In the data rows, the value 128 means zero.
A hidden rule labels the rows of this table. It goes by one to three of the table's principal directions, not those with the most spread.
tensor([155, 110, 122, 102, 142, 100, 115, 119, 156, 154, 114, 109, 106, 138,
        133, 149, 132, 115, 112, 129, 147, 142, 134, 127, 118, 132, 132, 121,
        133, 139,  88,  91, 116, 144, 111,  74, 114, 146, 167, 146, 145, 156,
        128, 144, 138, 150, 156,  71]) Z476
tensor([170, 137, 153, 143, 180, 128, 128, 122, 229,  57,  84,  72,  62, 136,
        175,  11, 154,  56, 118, 145, 139, 142, 172, 143, 157,  75, 108, 113,
        137, 131, 132, 183, 156, 110,  81,  54,  41, 122, 154, 179, 210, 128,
         75,  84, 170, 182, 227, 131]) Z476
tensor([109, 123, 158, 145, 157, 189,  84, 121, 144, 125, 147, 146,  82, 143,
        122,  99, 187, 164, 102, 165, 157, 120, 123, 174, 132, 103,  93, 143,
        133, 100, 145,  97, 101, 143, 144, 126, 159, 120, 156, 102, 141, 134,
        147, 133, 159, 191, 106, 131]) Z313
tensor([ 83,  85, 135, 112, 143, 108,  87,  82, 111, 208, 131, 105,  47, 150,
         69, 132, 132,  90, 114, 101, 221, 109,  92, 152, 184, 136, 156, 105,
        134, 158,  98,  82,  63, 102, 140,  66, 133, 190, 184, 161, 126, 160,
        136, 157, 134, 151, 143,  92]) Z862
tensor([125,  50, 122,  92, 147,  72, 111, 115, 194, 148,  81,  99, 125, 165,
        133, 143,  84,  46, 157, 112, 163,  96, 158,  77, 156, 180, 185, 128,
        133, 144, 102, 127, 103,  95,  64,  59,  89, 160, 130, 167, 158, 129,
        114,  98, 155,  74, 178,  60]) Z868
tensor([138, 124, 111, 158, 121, 178, 108, 119, 111,  91, 148, 162, 164, 118,
        137, 188, 152, 186, 109, 154, 113, 102, 150, 112,  88, 103, 113, 150,
        135, 110, 153, 131, 146, 148, 124, 196, 158, 105, 107,  81,  82, 118,
        155, 135, 124, 135,  79, 115]) Z868
tensor([130, 140, 160,  94, 109, 137, 121, 153, 101, 145, 146, 123, 164, 138,
        168, 115, 129, 205,  90, 138, 104, 177, 187, 169, 125, 145, 103, 108,
        132,  77, 119,  96, 113, 146, 170, 152, 168, 153, 166, 139, 201, 180,
        113, 148, 101, 189, 124, 104]) Z235
tensor([129, 145, 127,  79,  49, 113,  49, 107,  82, 171, 173, 130, 220, 198,
        137, 247, 106, 148, 155, 114, 109, 115, 180,  89,  74, 181, 149, 164,
        139, 116, 138,  37,  75, 108, 157, 130, 215, 146, 108,  68,  79, 145,
        140, 144, 113,  33,  63,  73]) Z313
tensor([ 91, 133, 125, 152, 157, 131, 136, 131, 114, 151, 116, 115,  25,  82,
         68,  11, 158,  96, 131, 124, 154, 116,  10, 163, 179,  95, 146, 109,
        108, 169, 130, 165, 111, 150, 177, 101, 108, 128, 133, 153, 121, 129,
        153, 156, 145, 147, 134, 178]) Z476
tensor([103,  97, 135, 133, 103, 110, 128, 110,  99, 118, 121, 115, 155, 157,
        114, 131,  65,  82, 138,  98, 148, 106, 190, 106, 169, 152, 149, 114,
        134,  95, 160, 146, 105,  73, 100, 136, 129, 164, 128, 193, 146, 115,
        110,  98, 100,  83, 149, 126]) Z235
tensor([149, 151, 114, 131, 135,  91, 167, 133, 100, 134, 119, 110, 108,  94,
        126, 128, 131, 112, 103,  92, 141, 164, 132, 136, 135, 122, 105,  85,
        137, 158, 103, 107, 136, 138, 116, 113,  96, 148, 182, 157, 146, 126,
        105, 154, 114, 162, 165, 115]) Z476
tensor([111, 142, 121, 144,  99, 146,  93, 130, 133, 104, 140, 144, 156, 140,
        134, 102, 133, 116, 122, 137, 114,  94, 143, 135, 137,  98, 123, 144,
        139, 110, 188, 155, 121, 113, 156, 148, 138, 129, 100, 135, 120, 130,
        144, 119, 119, 117, 124, 159]) Z476
tensor([157, 179, 132, 110, 129,  98, 153, 134, 113, 142, 164, 133, 115, 102,
        116, 156, 162, 160,  98, 104, 116, 167, 104, 178, 135, 104, 100, 124,
        119, 172, 114, 120, 153, 156, 159, 141, 132, 125, 149, 105, 108, 129,
        119, 167, 112, 153, 129, 105]) Z235
tensor([111, 110, 129,  68,  99,  70,  93, 143,  79, 219, 137, 149,  56, 106,
         37, 148, 126,  88, 103, 102, 145, 142,  29, 184, 178, 138, 170, 107,
        128, 160, 146, 112,  78, 145, 200, 119, 160, 128, 159, 139,  94, 143,
        168, 204, 128,  97,  91, 124]) Z868
tensor([166, 140,  75, 146,  80,  96, 144, 145,  84,  65,  70,  90, 161, 134,
        141,  76,  52,  30, 148, 125,  97, 151, 204,  34,  91, 176, 170,  83,
        128, 109, 138, 154, 108, 100,  61,  96,  76, 135, 134, 198, 137,  93,
        115,  93,  99,  53, 202, 151]) Z868
tensor([ 95, 123, 133, 140, 139, 133, 146, 100, 120, 142, 121, 115,  98, 136,
        110,  70, 109, 102, 120, 133, 157,  97, 118, 139, 152, 100, 128, 109,
        130,  96, 141, 152, 123, 111, 142, 111, 102, 155, 144, 203, 166, 150,
        134, 123, 109, 148, 137, 172]) Z476
tensor([104, 103, 167,  50,  90, 108,  87, 154,  94, 199, 182, 210, 143, 135,
         67, 243, 109, 200,  51, 140, 131, 150, 119, 232, 168, 132,  93, 144,
        159,  56, 177,  59, 103, 164, 203, 190, 236, 136, 145, 163, 131, 159,
        193, 188,  93, 159,  44,  80]) Z868
tensor([152, 179, 163, 113, 130, 158,  56, 125, 143, 128, 179, 118,  83, 139,
        134, 129, 218, 183, 100, 148, 125, 168, 119, 197, 119,  92,  94, 150,
        132, 156, 131,  84, 108, 154, 187, 122, 178, 111, 151,  37, 108, 145,
        120, 169, 164, 183, 102,  95]) Z862
tensor([122, 161, 131, 204, 194, 220, 165, 128, 177,  61, 139, 135, 139, 110,
        208,  37, 209, 208, 108, 171, 121, 103, 166, 141, 101,  68,  68, 135,
        121, 114, 125, 175, 179, 147, 114, 164,  82, 121, 134,  88, 179, 132,
        107,  99, 140, 235, 148, 170]) Z862
tensor([140, 166, 146, 137, 118, 165,  79, 120,  94, 160, 199, 132, 102, 115,
        119, 169, 216, 216, 107, 126, 127, 162,  92, 206, 111,  72,  97, 155,
        126, 157, 129,  84, 112, 165, 210, 166, 210, 115, 144,  13,  72, 165,
        127, 192, 144, 184,  59,  96]) Z862
tensor([150, 140, 105, 125,  74, 149,  62, 161, 140,  78, 102,  90, 176, 145,
        192, 127, 147,  90, 154, 134, 112, 154, 192,  58,  71, 166, 143, 125,
        161, 140, 133,  98,  90, 123,  99,  90, 149, 111, 102,  59, 125, 140,
         98,  92, 168,  94, 167, 124]) Z862
tensor([135, 132, 113, 133,  98, 102, 103, 126, 141,  95,  98, 100, 171, 156,
        154, 113,  79,  69, 165, 115, 107, 121, 175,  65, 121, 165, 146, 125,
        133, 131, 135, 119, 111,  82,  97,  96, 101, 140, 119, 155, 129,  99,
        110,  98, 128,  79, 166, 133]) Z868
tensor([124, 122, 125, 121, 122,  87, 129, 141, 117, 152, 147, 156,  96, 102,
         64, 153, 118, 111, 126, 108, 119, 137,  61, 174, 174, 118, 137, 139,
        116, 159, 154, 144, 125, 128, 161, 157, 141, 113, 124, 125,  69,  94,
        148, 167, 125, 112, 101, 130]) Z862
tensor([109,  99, 116, 103,  78, 111,  71, 158, 129, 155, 138, 160, 154, 149,
        105, 175, 110,  82, 131, 109, 136, 124, 125, 135, 148, 148, 144, 150,
        147, 123, 168, 104,  84, 115, 130, 110, 180, 130, 104, 124,  92, 138,
        144, 122, 131,  70, 132, 113]) Z862
tensor([144, 102, 100, 161, 129,  97, 138, 124, 138,  73,  71,  56, 108, 142,
        131,  77,  80,   2, 178, 104, 149, 136, 176,  43, 118, 166, 153, 101,
        132, 131, 119, 126,  90,  92,  31,  43,  82, 134, 150, 179, 140,  89,
         83,  80, 161,  70, 205, 127]) Z868
tensor([190, 187, 174, 108, 142, 135, 151, 150,  95, 145, 150, 150,  77,  92,
        115, 165, 156, 204, 100, 126, 100, 236,  90, 201, 118, 130,  87, 119,
        118, 152,  75,  79, 165, 168, 148, 139, 159,  85, 161,  79, 115, 108,
        124, 163, 126, 180, 109, 114]) Z868
tensor([103,  85, 132, 110, 103, 153,  39, 100, 107, 151, 140, 154, 101, 162,
         65, 171, 139, 134, 138, 161, 150,  94,  79, 130, 139, 132, 172, 169,
        110, 131, 160, 121,  88, 121, 166, 156, 188, 119,  83,  85,  46, 126,
        183, 140, 140,  90,  65,  99]) Z862
tensor([122, 142, 120, 107, 103, 116, 107, 107,  94, 184, 161, 112, 193, 174,
        168, 191, 113, 157, 134,  78, 152, 138, 193, 102, 115, 165, 131, 125,
        125, 151,  72,  56, 107,  98, 111,  91, 153, 200, 148, 116, 132, 176,
         88, 127,  87, 100, 155,  53]) Z868
tensor([112, 145,  90, 202, 152, 160, 191, 134, 126,  92, 142, 106, 144,  96,
        163,  86, 137, 111, 136,  97, 144, 110, 157, 100, 106,  91, 104, 111,
        144, 128, 121, 161, 144, 130,  72, 106, 103, 139, 133, 140, 142, 141,
         81, 102, 124, 124, 168, 166]) Z862
tensor([123, 138, 118, 152, 123, 151, 129, 103, 121, 107, 120, 131, 135, 127,
        126, 154, 129, 132, 148, 135, 130, 110, 106,  93, 110, 128, 130, 133,
        122, 152, 119, 141, 149, 104, 119, 147, 110, 110, 103, 100,  80, 102,
        132, 110, 129, 132, 120, 172]) Z235
tensor([148, 103, 133, 149, 160, 123, 181, 142, 122, 116,  73, 107,  91, 102,
        138,  68, 112, 116, 138, 135, 136, 174, 131, 125, 139, 139, 133,  95,
        112, 124,  94, 147, 143, 128,  97, 128,  82, 129, 151, 152, 172, 116,
        107, 110, 130, 181, 167, 137]) Z868
tensor([ 75,  61, 149, 121, 171, 173, 118,  83, 147, 172, 133, 173,  93, 147,
         78, 194, 127, 176, 137, 169, 183,  67,  72, 127, 144, 152, 167, 160,
        123, 124, 101, 133, 133, 121, 123, 159, 147, 124,  85,  97,  88, 117,
        185, 116, 140, 132,  61, 125]) Z235
tensor([190, 101, 110, 140, 147, 122, 155, 122, 136,  66,  62,  60, 119, 115,
        172,  96, 113, 109, 129, 150, 116, 161, 187,  61,  78, 133, 136,  91,
        121, 108,  86, 138, 144, 151,  65, 105,  77, 123, 161, 163, 177, 139,
         97, 112, 144, 160, 176,  85]) Z476
tensor([144, 203, 135, 138, 128, 120, 188, 120, 130, 102, 165,  96, 142, 131,
        146,  47, 136, 155, 111, 154,  74, 133, 149, 169,  96,  81,  89, 125,
        114,  74, 149, 167, 143, 154, 180, 133, 114, 122, 157, 175, 178, 151,
        123, 146, 100, 168, 124, 190]) Z862
tensor([144, 101, 109,  75,  98,  57, 137, 125,  79, 144,  94, 108,  86, 111,
         54, 152,  87,  69, 106, 130, 137, 145,  90, 117, 138, 146, 159,  94,
        124, 122, 140, 128, 106, 153, 142, 128, 123, 127, 150, 201, 116, 128,
        161, 166, 115, 104, 120, 105]) Z862
tensor([159, 168, 129, 154, 113, 145, 162, 147, 128,  49,  92, 103, 155, 115,
        170,  67, 114, 137, 149, 177,  68, 166, 157, 104,  80, 125, 103, 119,
        128,  85, 146, 157, 156, 131, 137, 167,  99,  85, 109, 127, 156,  98,
        119, 102, 132, 173, 125, 204]) Z868
tensor([ 81,  99,  97,  99,  51, 122,  48, 120,  26, 170, 156, 151, 160, 149,
         70, 174, 104, 119,  94, 108, 158,  89, 141, 115, 150, 138, 164, 121,
        137, 105, 189,  98,  58, 127, 173, 160, 205, 183, 119, 164,  89, 169,
        174, 165,  78,  56,  90,  75]) Z476
tensor([127, 117, 180,  96, 163, 105, 172,  95, 188, 174, 146, 144, 143, 162,
        144, 192, 106, 160, 121, 131, 135, 113, 153, 176, 138, 134, 102, 143,
        145,  88, 105, 109, 154, 106, 129, 126, 115, 132, 159, 150, 182, 133,
        126, 123, 126, 176, 104, 140]) Z868
tensor([168, 133, 150, 123, 135, 111, 158, 126, 148,  90,  97, 131, 122, 125,
        129, 153,  87, 103, 127, 129, 113, 156, 153, 119, 131, 144, 114, 118,
        139, 113, 120, 132, 164, 113,  81, 120,  98,  99, 133, 169, 143,  82,
        123,  98, 129, 130, 154, 143]) Z868
tensor([125, 150, 107, 146,  79, 123,  96, 156,  87,  97, 129, 130, 143, 146,
        120,  80, 109,  51, 122, 104, 135, 147, 186, 125, 150, 125, 123, 114,
        139, 114, 191, 130,  89,  95, 107, 110, 137, 152, 129, 167, 128, 113,
        108, 104, 104,  77, 182, 135]) Z868
tensor([148, 114, 122, 162, 139, 166, 111, 166, 152,  85, 106, 152, 129,  96,
        147, 110, 156, 149, 148, 157,  90, 141, 100, 123, 108, 111, 120, 155,
        123, 132, 147, 142, 148, 154, 127, 165, 139,  75,  89,  64, 100, 100,
        140, 121, 167, 140, 102, 137]) Z313
tensor([149, 165, 122, 170, 145, 110, 216, 143,  88, 106, 104,  88,  84,  65,
        119, 105, 102, 101, 140,  86, 132, 200, 100, 118, 122, 134,  92,  73,
        138, 150,  76, 110, 150, 133,  87,  96,  93, 110, 174, 163, 137,  96,
         83, 128, 131, 167, 168, 185]) Z868
tensor([117, 186, 147, 118, 152, 138, 175, 130,  99, 159, 166, 129,  91,  76,
        120, 121, 175, 207,  85, 119, 137, 158,  74, 190, 135,  94,  86, 103,
        138, 152,  93, 116, 160, 179, 186, 146, 140, 133, 150, 118, 151, 161,
        129, 174, 112, 202, 105, 145]) Z235
tensor([141,  97, 139, 130, 165, 121, 135, 106, 171, 126, 107, 113, 119, 143,
        153, 122, 128, 126, 123, 123, 148, 118, 163, 121, 148, 138, 139, 121,
        119, 143,  91, 139, 139, 109,  88, 103,  85, 152, 155, 144, 161, 129,
        111, 109, 133, 158, 177,  89]) Z235
tensor([125, 132, 130, 165, 180, 140, 187,  88, 143, 120, 121, 108, 133, 146,
        160,  80, 127, 141, 138, 140, 142,  92, 173, 110, 112, 120, 120, 120,
        112, 110, 102, 147, 147, 110,  98, 125,  68, 157, 158, 153, 179, 119,
        113, 109, 115, 160, 141, 140]) Z476
tensor([142, 122, 126,  86, 117,  77, 142, 185, 133, 100,  61, 118,  84,  88,
         97,  75,  89,  59, 125, 141, 101, 179,  77, 114, 150, 168, 134,  87,
        134, 126, 138, 138, 127, 149, 123, 104,  94,  89, 133, 196, 157,  92,
        139, 131, 150, 124, 160, 165]) Z868
tensor([114, 111, 148, 123, 174, 120, 147, 116, 144, 164, 110, 124,  56, 102,
         93,  90, 147, 128, 138, 131, 149, 115,  37, 154, 156, 110, 132, 128,
        114, 150, 106, 129, 138, 153, 156, 112, 112, 119, 132, 137, 140, 128,
        149, 149, 154, 152, 103, 133]) Z313
tensor([137,  80, 110, 139, 161,  95, 179, 113, 140, 150,  87, 102, 136, 122,
        148, 167,  79,  85, 160,  83, 165, 122, 155,  65, 123, 165, 151, 106,
        137, 149,  61, 104, 139, 109,  39,  75,  83, 159, 146, 159, 152, 125,
         94, 103, 132,  96, 169,  83]) Z313
tensor([140, 110, 166, 111, 149, 140, 105, 126, 190, 122, 134, 134, 134, 151,
        155, 153, 143, 157, 131, 141, 116, 130, 140, 150, 138, 129, 116, 157,
        123, 123, 120, 127, 144, 119, 123, 128, 136, 108, 123,  98, 139, 129,
        114, 113, 155, 152, 124, 107]) Z862
tensor([136, 169, 120, 131,  63, 170, 104, 155,  14, 135, 178, 169, 215, 108,
        151, 215, 153, 248,  96, 115,  97, 170, 171, 138,  82, 135,  94, 130,
        138, 114, 141,  63, 124, 164, 178, 227, 226, 135, 119,  49,  92, 151,
        140, 164,  80, 138,  64,  91]) Z476
tensor([115, 186, 128, 137,  43, 167,  47, 147,  72,  91, 159, 142, 175, 138,
        131, 116, 159, 132, 138, 120,  95, 129, 127, 131, 125,  98, 113, 155,
        133, 134, 214, 129, 111, 116, 195, 174, 197, 108,  62,  72,  73, 129,
        131, 121, 119,  79,  99, 164]) Z313
tensor([114, 140, 106, 164, 112, 151, 107, 148, 134,  89, 125, 156, 149, 125,
        134, 112, 127,  92, 129, 115, 130, 114, 138, 111, 142, 118, 112, 135,
        139, 140, 165, 140, 131, 104,  98, 123, 120, 124, 103, 135, 100,  98,
        126,  95, 125, 104, 166, 157]) Z476
tensor([145, 111, 136, 107, 115, 146, 102, 133,  77, 162, 125, 152, 115, 104,
        113, 196, 153, 194,  94, 133, 134, 167,  91, 150, 113, 124, 108, 120,
        124, 130, 103,  71, 130, 167, 159, 164, 173, 117, 151,  97, 104, 157,
        152, 169, 124, 185,  88,  89]) Z313
tensor([123, 100, 120, 124, 168, 122, 129, 112, 159, 174, 142, 129, 100, 130,
        116, 166, 147, 139, 130, 120, 156, 109,  96, 128, 120, 139, 140, 139,
        122, 157,  77,  96, 115, 144, 106,  85, 128, 136, 157, 105, 109, 139,
        137, 149, 151, 129, 122,  86]) Z862
tensor([104, 106, 110, 116,  85,  99, 102, 124, 132, 128, 114, 115, 182, 169,
        135, 140,  79,  50, 171, 100, 132,  87, 166,  68, 137, 167, 171, 136,
        136, 128, 160, 140,  98,  74, 102, 106, 123, 148,  91, 145, 119, 119,
        112,  90, 124,  31, 148, 135]) Z868
tensor([111, 117,  80, 139, 104, 142,  62, 145, 115, 119, 136, 145, 132, 124,
        110, 126, 157, 100, 130, 131, 130,  93, 107,  95, 119, 126, 160, 141,
        126, 164, 165, 135,  92, 137, 133, 133, 147, 126, 101,  83,  63, 121,
        151, 146, 142,  67, 117, 107]) Z862
tensor([139, 164, 159,  80,  94, 141, 128, 144,  73, 160, 162, 177, 142, 112,
        108, 187, 143, 221,  87, 156,  95, 170,  94, 196, 114, 106,  96, 138,
        130,  93, 149, 108, 157, 171, 214, 210, 191, 101, 109, 101, 120, 155,
        164, 170,  94, 166,  44, 138]) Z868
Here are more rows. What is the label of each one?
tensor([189, 137, 122,  99, 106,  73, 141, 136, 113, 134, 119, 111, 126, 113,
        120, 181, 102, 123, 116, 116,  95, 190, 131, 137, 111, 137, 131, 112,
        125, 139, 101, 110, 138, 141, 131, 127, 126, 114, 160, 135, 110, 127,
        119, 161, 117, 139, 135,  96]) Z235
tensor([ 92, 154, 101, 131,  66, 100,  62, 153,  67, 158, 189, 157, 112, 138,
         49,  93, 135,  67, 122,  96, 130, 121,  98, 188, 186,  99, 153, 147,
        120, 149, 227, 143,  58, 110, 197, 144, 189, 153, 111, 120,  53, 118,
        146, 172, 102,  41, 108, 125]) Z868
tensor([116,  50, 114, 112, 159, 117, 123, 101, 123, 174,  96, 128,  92, 127,
         92, 160, 112, 107, 138, 116, 175,  87,  87,  85, 139, 153, 181, 124,
        109, 150,  86, 121, 118, 140,  88,  98, 119, 148, 128, 150, 114, 144,
        152, 132, 137,  81, 123,  61]) Z313
tensor([165, 163, 129, 163, 152, 186, 145, 142, 204,  27, 121, 137, 202, 152,
        223,  75, 156, 172, 140, 200,  52, 105, 205,  98,  54, 100,  85, 168,
        116,  70, 160, 176, 184, 139, 100, 165,  91,  80,  92,  97, 167, 105,
        120,  78, 143, 150, 125, 164]) Z313
tensor([159, 158, 105, 128,  80, 161, 104, 164, 122,  69, 143, 167, 233, 133,
        183, 187, 135, 187, 109, 170,  54, 138, 189, 101,  50, 122,  83, 152,
        141,  74, 173, 111, 150, 153, 135, 198, 162,  87, 103,  88, 108, 124,
        142, 128, 115, 133,  88, 137]) Z476
tensor([139, 149, 138, 124, 121, 102, 123, 133, 177,  78, 105, 114, 113, 133,
        126,  71, 107,  55, 142, 124, 100, 122, 119, 127, 171, 113, 138, 127,
        122, 149, 167, 202, 155,  85, 124, 113,  72, 104, 100, 168, 129,  90,
        107,  97, 137, 100, 177, 181]) Z235
tensor([161, 110, 111, 129, 132,  86, 146, 129, 118, 112, 123,  97, 172, 130,
        174, 159, 125, 124, 104,  78, 144, 149, 237, 109, 140, 136, 116, 101,
        130, 147, 110, 112, 130, 118,  72, 130, 103, 186, 179, 146, 169, 140,
         70, 128, 106, 140, 192,  21]) Z476
tensor([152, 113, 115, 132, 144, 128, 118, 172, 155, 110, 128, 154, 124, 111,
        137,  98, 148, 142, 108, 145,  94, 150, 128, 156, 138, 113, 126, 138,
        106, 132, 143, 158, 138, 151, 125, 149, 121, 113, 134, 114, 123, 122,
        129, 144, 132, 142, 142,  96]) Z235
tensor([138,  91, 121, 137, 170, 109, 137, 137, 168, 121, 108, 119,  69, 111,
         99,  86, 133,  83, 143, 122, 137, 122,  90, 128, 161, 135, 168, 132,
        104, 169, 113, 172, 125, 136,  92,  95,  99, 116, 126, 128, 112, 100,
        128, 123, 159,  97, 161,  99]) Z235
tensor([177, 128, 132, 166, 172, 112, 229,  93, 162,  64,  83,  84, 168, 127,
        195, 139,  90, 124, 157, 113, 118, 135, 213,  66, 104, 140, 115, 107,
        118, 131,  73, 170, 203,  90,  34, 137,  33, 130, 138, 153, 174,  88,
         65,  68, 117, 158, 186, 132]) Z862
tensor([159, 145, 144, 142, 151, 139, 192, 124, 175,  79, 102, 102, 180, 134,
        199, 149, 102, 151, 174, 140,  95, 147, 174,  74,  75, 160, 111, 135,
        132, 116,  77, 133, 185, 115,  69, 123,  92,  96, 100, 105, 159, 102,
         87,  70, 143, 137, 142, 159]) Z235
tensor([ 96, 122, 133,  88,  79, 135,  76, 120,  79, 168, 164, 193, 155, 135,
         77, 224, 126, 187,  94, 150, 123, 106,  90, 161, 139, 130, 131, 147,
        135, 113, 173, 108, 117, 130, 207, 216, 190, 122, 102, 103,  66, 130,
        192, 172,  97, 134,  40, 135]) Z235
tensor([126, 172, 155, 168, 162, 185, 189, 137, 135,  67, 129, 139, 122, 100,
        152,  74, 151, 181, 118, 160, 114, 141, 135, 146, 118, 107,  80, 124,
        129, 100, 130, 163, 179, 147, 118, 165, 112,  96, 110, 128, 164, 100,
        126,  92, 126, 186, 130, 196]) Z235
tensor([134, 113, 121, 179, 137, 147, 103, 119, 177,  76, 113, 111, 136, 149,
        160,  98, 132,  72, 152, 115, 139, 105, 177, 102, 140, 112, 124, 141,
        134, 138, 150, 152, 122,  80,  73, 100,  97, 128, 126, 121, 122, 102,
         93,  81, 155, 122, 183, 138]) Z868
tensor([113,  95, 115, 142, 114, 161,  99, 104, 124, 108, 116, 138, 173, 167,
        141, 148, 101, 126, 142, 161, 127,  78, 172,  77,  95, 132, 138, 145,
        131,  72, 158, 127, 117, 105, 109, 151, 134, 131, 107, 141, 124, 128,
        147, 105, 122, 102,  96, 134]) Z313
tensor([ 93, 109, 136, 161, 155, 150, 150,  91, 125, 144, 114, 109,  98, 142,
        125,  96, 120,  78, 158,  95, 190,  87, 131, 102, 152, 130, 152, 115,
        134, 142, 112, 146, 120,  85,  82,  84,  99, 154, 126, 144, 147, 127,
        103,  84, 135,  96, 159, 158]) Z868
tensor([128, 106, 122, 178, 178, 150, 160, 117, 213,  58, 104, 101, 158, 135,
        206,  83, 137,  88, 142, 115, 142,  72, 220,  79, 134, 113, 126, 123,
        148, 130, 133, 192, 160,  93,  37, 106,  52, 139, 126, 137, 189, 111,
         74,  62, 156, 123, 199, 132]) Z868
tensor([ 93, 159, 154, 123, 125, 141, 112,  81, 113, 163, 138,  99, 101, 173,
        122,  98, 128, 120, 145, 119, 173, 124, 120, 131, 148, 146, 134, 116,
        120, 149,  93, 105, 105,  76, 146,  81, 116, 166, 140, 136, 136, 142,
        112, 108, 115, 147, 154, 169]) Z235
tensor([143, 137, 150, 153, 179, 167, 130, 121, 169, 119, 126, 138,  75, 110,
        139, 132, 179, 156, 118, 141, 151, 144, 104, 154, 123, 109,  94, 132,
        139, 154,  93, 105, 150, 141, 106, 109, 113, 102, 151,  82, 127, 108,
        124, 125, 168, 195, 134, 135]) Z476
tensor([ 68,  70, 113, 103,  73,  93,  57, 142,  99, 182, 134, 174,  94, 126,
         29, 147,  89,  50, 103, 103, 172,  96,  67, 174, 220, 115, 167, 132,
        152, 124, 210, 139,  68, 106, 177, 132, 178, 154, 105, 193,  79, 142,
        183, 154, 111,  82, 117, 129]) Z235
tensor([150, 126, 123, 178, 171, 169, 128, 129, 212,  70, 109,  71, 160, 161,
        234,  71, 151, 122, 185, 138, 121, 133, 217,  65,  78, 149, 130, 144,
        126, 141,  76, 130, 130, 101,  44,  66,  88, 131, 124,  63, 168, 126,
         54,  63, 177, 135, 193, 110]) Z235
tensor([116,  92,  97, 126,  77,  93, 135, 150,  35, 152,  81, 127, 126, 110,
         85, 120,  61,  66, 137, 111, 139, 156, 124,  98, 138, 165, 165,  83,
        135, 103, 150, 115,  85, 113, 131, 146, 133, 147, 140, 183, 125, 122,
        142, 141,  99,  97, 126, 147]) Z868
tensor([ 96, 110, 133, 124, 145, 115, 140, 125, 151, 145, 117, 148, 128, 143,
        116, 113, 106,  98, 154, 124, 138,  97, 102, 124, 164, 141, 142, 138,
        114, 138, 138, 154, 138,  91, 121, 131,  96, 134, 103, 143, 127, 102,
        127, 108, 126, 103, 128, 157]) Z476
tensor([ 96, 194, 166, 129, 115, 119, 142, 175, 123, 120, 139, 168,  95, 113,
         94,  19, 114,  77, 120, 100, 110, 152,  82, 204, 218, 112,  95, 118,
        127, 131, 193, 170, 141,  97, 164, 118, 115, 115, 110, 193, 154,  83,
        124, 106, 107, 108, 169, 228]) Z313
tensor([125, 194, 118, 141, 106, 138, 144, 149,  98, 103, 160, 175, 155,  98,
        118, 116, 160, 164, 108, 130,  85, 123,  93, 159, 136,  97, 103, 137,
        112, 157, 176, 175, 167, 138, 181, 204, 124, 103,  94,  96,  84,  94,
        149, 144,  97, 129, 107, 184]) Z862
tensor([162, 118, 114, 147, 137, 126, 112, 133, 196,  72,  90, 115, 134, 132,
        157, 130, 121,  86, 162, 143, 103, 132, 130,  84, 109, 129, 130, 147,
        126, 152, 121, 146, 153, 107,  81, 105,  86,  90, 103, 107,  99,  90,
        111,  93, 166, 123, 161, 137]) Z868
